In the rows, zero is written as 128.
Rotation paths and how fast each direction turns (deg/step)
Each turn is a multiple of 5 degrees from 10 to 175, or 0.
Each row of a path follows its step; steps can be skipped.
path 1
step 0: [130 125 125 124 127 122 125 131 125 127 139 133 121 125 139 114 134 131
 134 139 130 140 127 134 119 128 135 129 135 129 125 121]
step 1: [137 127 123 119 134 129 129 116 128 132 118 131 131 119 132 131 123 119
 132 129 120 134 136 140 125 132 126 121 125 132 133 137]
step 2: [133 134 133 118 122 132 131 126 131 111 122 133 120 118 124 124 130 130
 123 132 127 124 117 133 130 118 134 135 131 134 127 123]
step 3: [128 134 127 120 125 129 132 134 112 129 131 129 125 122 138 118 133 130
 132 128 124 130 128 125 129 131 120 122 111 124 134 134]
step 4: [130 131 122 125 124 128 127 133 138 128 121 115 135 112 129 131 139 126
 126 135 124 131 126 135 132 129 137 123 129 120 120 128]
step 5: [120 128 125 129 120 137 134 120 125 129 115 122 127 119 127 127 126 125
 129 130 141 126 129 124 119 124 119 139 120 133 132 129]
step 6: [121 120 129 135 128 129 137 139 121 127 131 135 119 122 125 126 137 122
 137 137 135 129 126 131 138 124 134 119 129 124 127 122]
step 7: [135 134 129 130 133 135 137 121 135 142 130 124 133 127 134 129 129 127
 136 134 131 135 122 135 129 137 120 129 120 135 117 129]
step 8: [124 135 114 128 129 127 126 128 133 125 118 134 120 120 127 125 130 125
 131 119 137 132 123 132 131 124 122 127 143 134 126 118]
step 9: [130 126 129 121 134 120 134 134 124 135 133 128 114 123 119 121 123 124
 133 124 131 130 127 130 127 131 134 133 113 141 129 133]
step 10: [137 133 129 118 123 119 128 129 133 128 128 126 123 126 135 139 129 116
 128 132 124 142 119 125 128 121 126 121 126 123 122 118]
[123 128 126 130 132 125 127 129 128 125 126 131 128 125 128 133 128 128
 129 127 125 128 129 129 134 125 129 125 129 127 129 132]	155
[131 128 128 130 128 127 130 132 125 129 134 126 129 130 133 132 131 130
 127 128 128 132 129 132 127 125 128 127 125 129 129 126]	110
[129 131 131 127 124 128 128 129 126 126 127 126 133 125 128 126 129 129
 126 131 130 125 128 130 129 127 127 126 128 125 133 131]	35
[126 127 132 127 128 127 125 127 127 129 129 129 134 130 125 127 128 129
 130 123 127 126 130 131 126 123 128 127 127 126 124 126]	0
path 2
step 0: [130 146 135 124 116 121 125 135 135 131 138 133 131 127 123 125 129 118
 128 133 123 128 133 138 113 128 120 125 126 118 127 134]
step 1: [130 141 135 119 125 113 126 127 140 119 138 127 133 127 120 119 120 132
 131 123 123 134 120 120 122 133 119 133 124 131 125 136]
step 2: [127 138 127 116 129 116 134 132 129 122 132 125 129 141 131 125 129 138
 121 120 118 133 134 126 122 118 129 129 136 122 128 146]
step 3: [125 146 130 123 117 121 134 127 125 126 139 126 135 138 134 142 137 134
 122 128 137 128 125 127 127 138 126 130 132 131 131 142]
step 4: [117 146 123 123 120 121 131 125 118 131 130 131 133 119 134 125 127 132
 137 123 129 137 120 134 124 130 138 127 120 132 131 144]
step 5: [116 132 135 120 128 132 131 124 125 129 140 134 137 132 128 129 129 128
 131 126 116 131 127 142 132 124 119 124 117 131 123 147]
step 6: [112 126 130 121 134 124 139 118 132 122 135 115 139 135 136 127 126 136
 136 136 129 138 129 127 121 133 123 128 120 132 127 134]
step 7: [122 132 133 130 129 125 126 125 119 120 116 123 135 132 140 130 131 138
 130 131 125 133 141 138 117 132 122 127 120 117 133 138]
step 8: [121 139 144 126 133 132 123 120 128 110 126 135 133 127 130 126 141 131
 132 132 138 130 123 138 124 138 126 131 125 126 125 132]
step 9: [123 129 144 123 135 124 143 127 129 117 123 127 118 113 131 118 134 130
 133 124 126 137 130 137 125 131 133 124 126 131 123 138]
step 10: [129 117 137 135 134 114 137 128 128 121 131 134 130 130 132 129 136 119
 130 133 133 130 136 137 129 131 118 126 134 129 125 148]
[126 128 125 128 131 125 126 124 130 127 128 130 130 129 131 124 128 127
 132 130 132 128 123 125 127 127 131 129 131 130 127 127]	155
[126 127 128 127 127 126 129 130 129 133 126 126 126 126 133 128 129 126
 127 130 130 126 127 125 124 132 124 122 129 128 129 129]	110
[124 128 127 127 126 130 127 129 122 132 128 125 130 129 128 128 126 132
 128 132 126 126 125 126 132 128 129 129 128 128 125 131]	35
[126 128 132 125 126 128 125 126 127 128 128 132 124 125 125 126 130 126
 127 129 126 131 125 125 128 124 127 128 124 130 127 127]	90
[129 122 127 128 127 124 130 125 126 127 128 125 127 133 127 132 131 128
 126 131 128 131 130 124 127 125 129 128 127 127 130 129]	90
path 3
step 0: [128 134 137 128 132 118 135 137 114 117 124 129 126 124 124 145 122 122
 134 139 125 126 140 133 129 131 123 126 132 128 127 128]
step 1: [135 128 121 131 133 117 130 133 121 122 127 135 141 124 137 132 133 123
 129 127 135 130 134 127 133 121 114 126 138 119 138 121]
step 2: [134 132 131 136 130 124 137 142 123 131 115 127 130 131 121 124 138 120
 129 134 132 131 129 124 144 134 118 120 135 133 128 130]
step 3: [120 117 125 133 136 136 129 125 118 122 117 132 132 118 132 130 136 125
 130 134 131 126 118 139 139 135 120 122 132 128 133 122]
step 4: [123 136 128 137 144 127 122 119 120 125 116 126 131 131 113 131 131 115
 126 130 126 126 138 135 135 129 130 130 136 128 126 123]
step 5: [127 133 132 131 119 134 122 126 121 120 132 130 128 125 129 124 138 115
 138 139 135 124 134 137 131 121 128 128 141 128 139 120]
step 6: [132 125 137 122 139 129 135 136 123 115 128 130 134 141 126 131 133 118
 138 136 127 133 135 129 135 138 131 137 136 129 134 126]
step 7: [132 133 127 135 133 133 131 133 110 114 129 125 136 126 128 133 124 125
 125 134 145 129 119 126 127 129 118 136 133 125 137 127]
step 8: [133 136 125 130 133 120 132 137 121 122 116 123 128 120 120 134 126 130
 136 138 120 133 128 132 129 131 121 127 148 122 125 130]
step 9: [139 127 122 128 140 121 129 125 122 125 114 136 120 122 135 124 137 127
 131 135 139 127 130 132 135 122 119 129 134 124 138 120]
step 10: [130 136 129 133 136 129 128 130 126 139 117 125 133 131 124 129 135 120
 132 136 136 135 133 135 139 145 129 119 133 126 139 132]
[123 123 127 130 127 129 127 130 128 130 127 128 129 128 127 123 130 126
 123 126 127 124 131 130 130 130 129 126 129 126 127 127]	45
path 4
step 0: [140 120 129 117 129 130 135 125 137 133 128 132 124 143 142 123 127 125
 118 119 134 128 127 122 131 122 136 132 133 123 134 133]
step 1: [128 137 128 132 131 124 134 122 141 136 124 128 128 142 122 122 125 142
 121 129 134 136 117 127 125 123 130 127 137 124 129 139]
step 2: [123 140 128 120 129 129 132 133 132 132 112 135 131 133 122 118 125 133
 124 118 139 133 134 134 132 136 130 132 120 134 130 137]
step 3: [128 128 128 125 127 130 142 136 126 125 122 130 117 122 123 127 128 139
 117 124 132 122 120 129 141 124 139 120 117 127 130 132]
step 4: [125 125 126 118 119 119 123 124 118 141 124 133 134 135 119 133 123 139
 110 131 128 124 129 129 133 123 135 122 124 129 129 124]
step 5: [131 121 131 112 121 124 121 119 133 132 130 125 122 132 135 115 129 130
 116 122 138 135 135 128 130 122 134 130 119 120 127 123]
step 6: [140 127 119 131 121 120 127 126 133 127 125 119 123 141 125 116 125 131
 121 132 132 135 115 136 131 119 131 134 127 125 123 135]
step 7: [135 143 132 127 124 122 136 132 125 132 118 133 127 147 128 122 124 124
 119 127 137 127 129 128 128 138 129 136 124 131 119 130]
step 8: [133 136 142 123 121 131 142 131 136 130 117 123 119 128 125 125 128 130
 118 131 126 122 132 126 136 129 132 115 127 122 125 139]
step 9: [127 129 130 119 124 128 123 131 129 133 122 134 137 141 122 131 128 127
 113 125 122 117 123 139 135 120 130 119 129 127 136 140]
step 10: [120 133 138 116 133 122 128 127 128 132 135 135 125 134 130 123 130 132
 117 113 137 131 122 134 128 121 133 124 124 114 128 125]
[126 127 129 127 132 127 130 128 130 127 130 129 124 126 133 125 127 126
 125 123 129 124 130 125 125 128 128 129 125 129 125 128]	145
[127 125 126 131 130 126 126 128 125 130 125 131 125 125 125 126 129 132
 128 128 130 128 130 129 127 125 127 127 124 128 133 124]	45
[127 128 130 125 126 128 127 127 131 130 125 125 129 123 127 125 128 127
 130 129 128 132 135 128 128 130 127 126 128 127 127 130]	120
[129 130 131 126 127 132 125 131 127 129 128 131 128 130 132 130 129 125
 129 126 131 131 129 128 130 133 130 131 126 126 131 124]	145
[124 134 129 131 130 133 130 130 127 131 128 129 128 128 131 124 127 127
 127 131 128 127 129 129 131 126 127 127 130 129 131 130]	55
